(in the rows, 128 means zero)
The rows of R fall into several groups, and each row is roughly a mix of its group's hidden directions.
R:
[[154 100 128 106 145  86 193  99 129 176 132 149]
 [118 125 127  57  82 120 135 138 116 117  82  83]
 [178 102 105 166 122 155 153 108  90 128 187 126]
 [ 79 193 151  81 123  92 117 117 106 136 131 109]
 [132 141 168  69 150 117 162 126 135 127  83  75]
 [ 86 110  87 187 120 117 116  87 174 134 122 108]
 [190 186 150 107 106 120 147 145 136 154 170 129]
 [160 160 134 142 159  82 185 129 120 153 133 178]
 [117 157  81 155 144 170 166 174  96 143 105 152]
 [140 121 139  88  91 133 175 142 138 180 181 151]
 [130 132 158  76 106 133 111 142 139  81 119  59]
 [125 124 104  67 149 200 115 165 117 129 132 139]
 [122 167 117  47  85 163 138 141 128 127 117 137]
 [178 132 128 170 101 120 112 123  83  71 112  97]
 [ 95 153 127 107 143 134  86 110 156  78 108  68]
 [110 105 175 153  83  82 126 157 132 118 170 163]
 [141 116 144  97  80 101  96 133 152  53 136 124]
 [196 153 162 149 170 123 105 112 134 162 112  97]
 [182 164  93 100 155 155 154 121 116 132 156 178]
 [155 115 144  68  86 163 133 121 176 121 111 165]
 [138 111 131  96 102 129 153 168 190 166 174 129]
 [116 150 130 100 187 145 130 167 132 152  99  67]
 [124 113 143  55  99 140 100 126 138 106 116  69]
 [116 119  99 146 126 140  99 115 191  83 125 185]
 [139 170 125 178 128  52 133 120 138 145 158 113]
 [117 201 118 107  89  87 157 131 135 107 108  98]
 [ 81 161 130  97  98 156  84 152 165 140 101  96]
 [ 94 130 129 165 102 107 170  92 185 159 100 134]
 [ 86 129 120 114 160 136 140 131 110 208 148 165]
 [112 159 192  95 118 144 138 169 146 139  83 156]
 [132 141  79 104 103 184 140 118 126 175 137  80]
 [ 86  82 129  96 121 174 124  65 126 147 115 141]
 [102 104 170 131 179 103 153 107 151 124 176 167]
 [158 161 128  64  80 146 163 107  99 122 148 143]
 [108  97 183 128  81 135 141 170 106 138 154 172]
 [ 93 112 109  68 146 105 177 125 132 151  89  96]
 [171 145 151 104 175 132 142 122  78 175  99 107]
 [ 51 117  98 140 136 153 154 157 128 113 172 146]
 [122 110 103 112  82 188 114  82 117 109 114 169]
 [147  98 100  68  70 107 143 117 111 118 158 157]
 [180 122 147 115 194 133 158  97 107 126 171 131]
 [107 187 158 130 171 151 132 127 104 167  80 139]
 [111 174 108 125  80 146 178 158  94 142 138  89]
 [ 98 155 164  66 180 159 113 127 101 149 128 127]
 [144 180 141 155  94 167  86 125 150 125 175 100]
 [121  66  99 173  80  93 132 143 138 111  98 123]
 [ 99 117 145  90  68 121 146 144 112 100 152  71]
 [ 92 167  99 126 105 160 118 196 115 110 111  95]
 [ 77 105 101  62 152 161 120 123 139 132  98 157]
 [102 154 167 183 167 143 137 138 113 154  97  82]
 [ 89 146  65  93 112  78 110 148 137 103 121 105]
 [ 99 113  93  57  91 137 149 117 166 110 105 139]
 [127  91 159 124 105 194 118 160  80 107 102 136]
 [117 135 135  68 113 128 144 117 168 124  66  84]
 [ 69 134 107  84 119 187 102 140 138 141  97 141]
 [ 97  57 135 132 140  81 123 108 125 108  80 111]
 [188 144 131 149 112 156 137 152 148 109 118  58]
 [102 143 173 113 144 178 137 105 151  95  88  83]
 [109 137 191 153  71 110 117 159 134  89 106 132]
 [144 130 160  70 123  85 138 161 111 103 142  73]
 [173 143 133 182 147 113 101 110 113 176  82 147]
 [170 175  89 138 131  91 125 146 170 157 116  87]
 [ 87 170 148 161 137 104 139  73 124 140 182 130]
 [166 134 119 137 167  84  77 180 143 107 153 134]
 [174 135  94 137 152 118  64 158 172 129 156 126]
 [130  82  45 104 136 118 130  99 110 120 126 157]
 [100 132 164 143  40 117 126 147 100 131 143 142]
 [111 135 146 194 173 124 121 131 100 115 108 185]
 [140 125 170 145  87 104 101 188 120  99  89 150]
 [128  99 110 101 100 114 136 137 102  90 198 170]
 [169 140 171 117 186 163 103 148 121 127 169 104]
 [ 90 108 104 119  94 110 123 175  80  95 172 145]
 [112 137 117 156 168  77 121 164 197 116 135 137]
 [162 188  82 153 147  80 114 151 147 114 123 110]
 [158 126 143 108  82  97 156 170 180 150 166 137]
 [144 124 145 112  93 118  62 136 196 144 121 143]
 [101  77 117 130 150 125  90  72 144  88 100 152]
 [137 163 163 114 156 167 170 137  71 155 159 127]
 [103 124 204 118 108 109 160 144 136 135 151 179]
 [123 155 106  96  80 154 131 135  76 181 101 144]
 [ 82 137 130  99 195 161 143  88 121 154 113 148]
 [160 103 114  94 105 108 131  97 126  97 138 204]
 [148 135 147 208 155  94 124 114 145 141 143 170]
 [155 174 158 178 125  91 138 168  93 103 127 152]
 [137 113 141 160  94 155 126 115  73 123 200 133]
 [193 132  54 130 155 153 127 126 120 131 105 134]
 [152 137 174 158 109 155 119 148  85  82  81 109]
 [149 102  72 120 189 131 138 102 108 160 166 139]
 [144 132 159  86  82 150  75 118 125  80 136  99]
 [ 95 101 122 138 139 101  85  83 184 119  90 149]
 [160 144 122 180 183 124  81 160 100 148 127 145]
 [107 150  93  91 104 200 100 142 130 107 140  96]
 [144 158  65 140  71 126 145 157 149 102 156 112]
 [106 128 167 141 128 165 154  81  81 154 177 134]
 [129  93 160  94 139 154 122  49 119 147 146 154]
 [ 96  82 117 123 137 172 147 100 165 135 117 190]
 [121 179 153  97 157 115 121 198 137 127  89 133]
 [158 136  99  88 150 149 146 140 121  91 160  61]
 [151 104 119  83  65 155 133 174 112 155 129 154]
 [ 92  82 129  76  95 177 130 147 131 149 138 163]
 [157 117 122 120 104 160 176 106  77 129 180  96]
 [128  82 139 122 133 208 159 132 109 137 159 156]
 [ 86 145 184  73 118 133 120 165 147 112 163 118]
 [ 95  92  98  82 150 113 132  82 145 126 161 175]
 [176 146 159 104 158  64 145 165 148 146 115 136]
 [115 175 106 131  65 127 103 171 172 140 115 117]
 [114 135  83 168 135 151  95 139 102 173  74 152]
 [147 106 139  98 151 200 132 184 113 122 156 118]
 [ 81 130 143 148 107  77 192 132 132 164 116 109]
 [170 123 127  84 129 178 130 162  93 110 169  94]
 [125 137 130 130 115  43  95 146 110 113 116  80]
 [147 139 160 185 192 146 142 103 119 141 156 158]
 [138 129 141 135 186 101 180 118  96 141 119 186]
 [ 87 103 148 121 188 175 100 100 109 108 125  98]
 [124 111 168  94 125 122 124 134 101  92  86 197]
 [124 141  81 107  81 140 134 133  99 201 148 129]
 [168 135 142 136 216 116 127 108 127 101 150 145]
 [118  96 135 108  56 157 107 171  95 126 118 155]
 [118 122 103 163  98 195  95  88 122 127 111 165]
 [156  74 105  77 145 113 185 109 102 122 131 118]
 [191 135 139 152  95 177 161 127 140 125 173 145]
 [119 115  86 103  97 176 114 170 110 188 117 127]
 [ 97 121 140 143 143 112 197 129 135 145 198 130]
 [138 186 133 173 134  80 160  87 129 114 132 160]
 [121 127 134  93 176 143  83  76 157  84 127 107]
 [110 110 155 146 138  93 119  83 138  48 138 139]
 [165 132 108 126 144 156 155  93 116 210 138 130]
 [100 134 136  57 148 188 133 145 123 142 103 155]
 [114 103 126 137  58 131 119 106  90  87 136 176]
 [ 89 133  84  79 106 131 115  79  99 144  90 110]
 [ 90 123 147 109 122 215 133  98 121 156 118 118]
 [192 141  88 117 109 140 149 166 134 131 180 100]
 [137 145 106 104 150 111  99 184 126 164 101  68]
 [108 153 138 135 158 112 158  43 114 107 154 122]
 [203 147 127 141 129  78 145 129 161  97 143 104]
 [155 172  61 146  95 108 129 144 171 104 130 115]
 [110 128  85 119 150 194 136  97 144 152  82 155]
 [129 111 193 127 164 157 115 196 134 125 129 113]
 [161 128 133 101 103  72 105 159  83 114 114  80]
 [113 144  63 130 156 145  94  91 132 119  89  85]
 [126 120 178 139 130 190  85 154 107 147 159  97]
 [ 99 191 159 114 141 141 134 152  96 158  74 127]
 [112 136 194 121 154 143 169  88 127  93  88 129]
 [162 142 140  96  58  96 158 167 123 156 128 118]
 [184 101  89 126 125  92 130 133 125  96 191 134]
 [ 93 164 143 111  66 156 101  86 111  94 116 134]
 [160 158  87 115 181 145 138 138 158 173 107  93]
 [136 122 128 133 160  89  87  86 191 112 109 161]
 [124 175  83 157 168 109 193 122 127 140 136 147]
 [148 100 164 176 111  84 109 178 141  91 149 137]
 [191 158 105 128  78 130 113 103 164 115 134  90]
 [123 166 172 140 111  70 116  74 121 148  94 123]
 [131 118 100 101 215 146 140  91 155 129 129 129]
 [154 172 124 107 125 165 140 144 171 139  83  74]
 [ 99 160 128  79 140 137 133 112 116 155  61 169]
 [148 127 112 130 115 199 159 140 157 139  88 176]
 [152  79 173 137 150 148 146 187 120 142 160 156]
 [ 76  88  99 108  83 178 130 154 132 119 124  97]
 [189 161 106  91 168 115 167 110 162 144 126 118]
 [151 151 156 166  96 145  71  92 158 119 168 129]
 [ 93 120  83 172 133 159 150 111 142 168 154 176]
 [147 122 118 104  71  67 136 144 140 161 136  83]
 [171 116 146  75  72 156 118 163 123 155 150 140]
 [106  66 101 173 147 167 107 116 150 124 137  88]
 [106 126  61 130 191 128 103 103 155 148 123 107]
 [158 141 101 130 149  56 138 153 139 104 143 181]
 [ 94 147 149 135 171 142 101 162 118 148  57 148]
 [170  87 100 133  69 144 144 132 175 104 125 156]]
Here is one row from each group, named. Which group is each of the other rows in?
[ 86 119  94 163 106 148 106 117 185  96 128 170]	T
[ 88 143 177 165  78 108 120 144 166 101 132 101]	Y
[118  71 136 112 121 148 136 159 142  98 202 134]	D
[115  72 102 120 100  81 141 129 122  90  93  83]	C

[161 152 120 129 120  68 112 178 138  94 163  94]	D
[143 166 150 144  55  98 130 155  95  94 118 128]	C
[139 123  90  91 133 179  99 171 133 118 113  71]	D
[174 152 109 141 162 123 147 157  89 196 134 133]	Y
[126 140  83 145 170  75 114  91 103 144  80 137]	D
[183 114 130  87 128  90 101 141 112  82 161 161]	T
[142 129 113  99  94 121 153 125 187 107 145 196]	D
[161 124 127  96 118 129 160 127  85 185 173  89]	T
[125 131 143 103 125 159  84 135 169  54 128 100]	T
[122 114 135  48 107 129 149 113 111 122 151 184]	D
[ 95 148 163 196 164 165 128 130  92 138 114 111]	T
[ 77 151 145 140 183 125 107  97 143  99  76 130]	Y
[122 112 161  71 115 149 159 107 106  68 159 132]	T
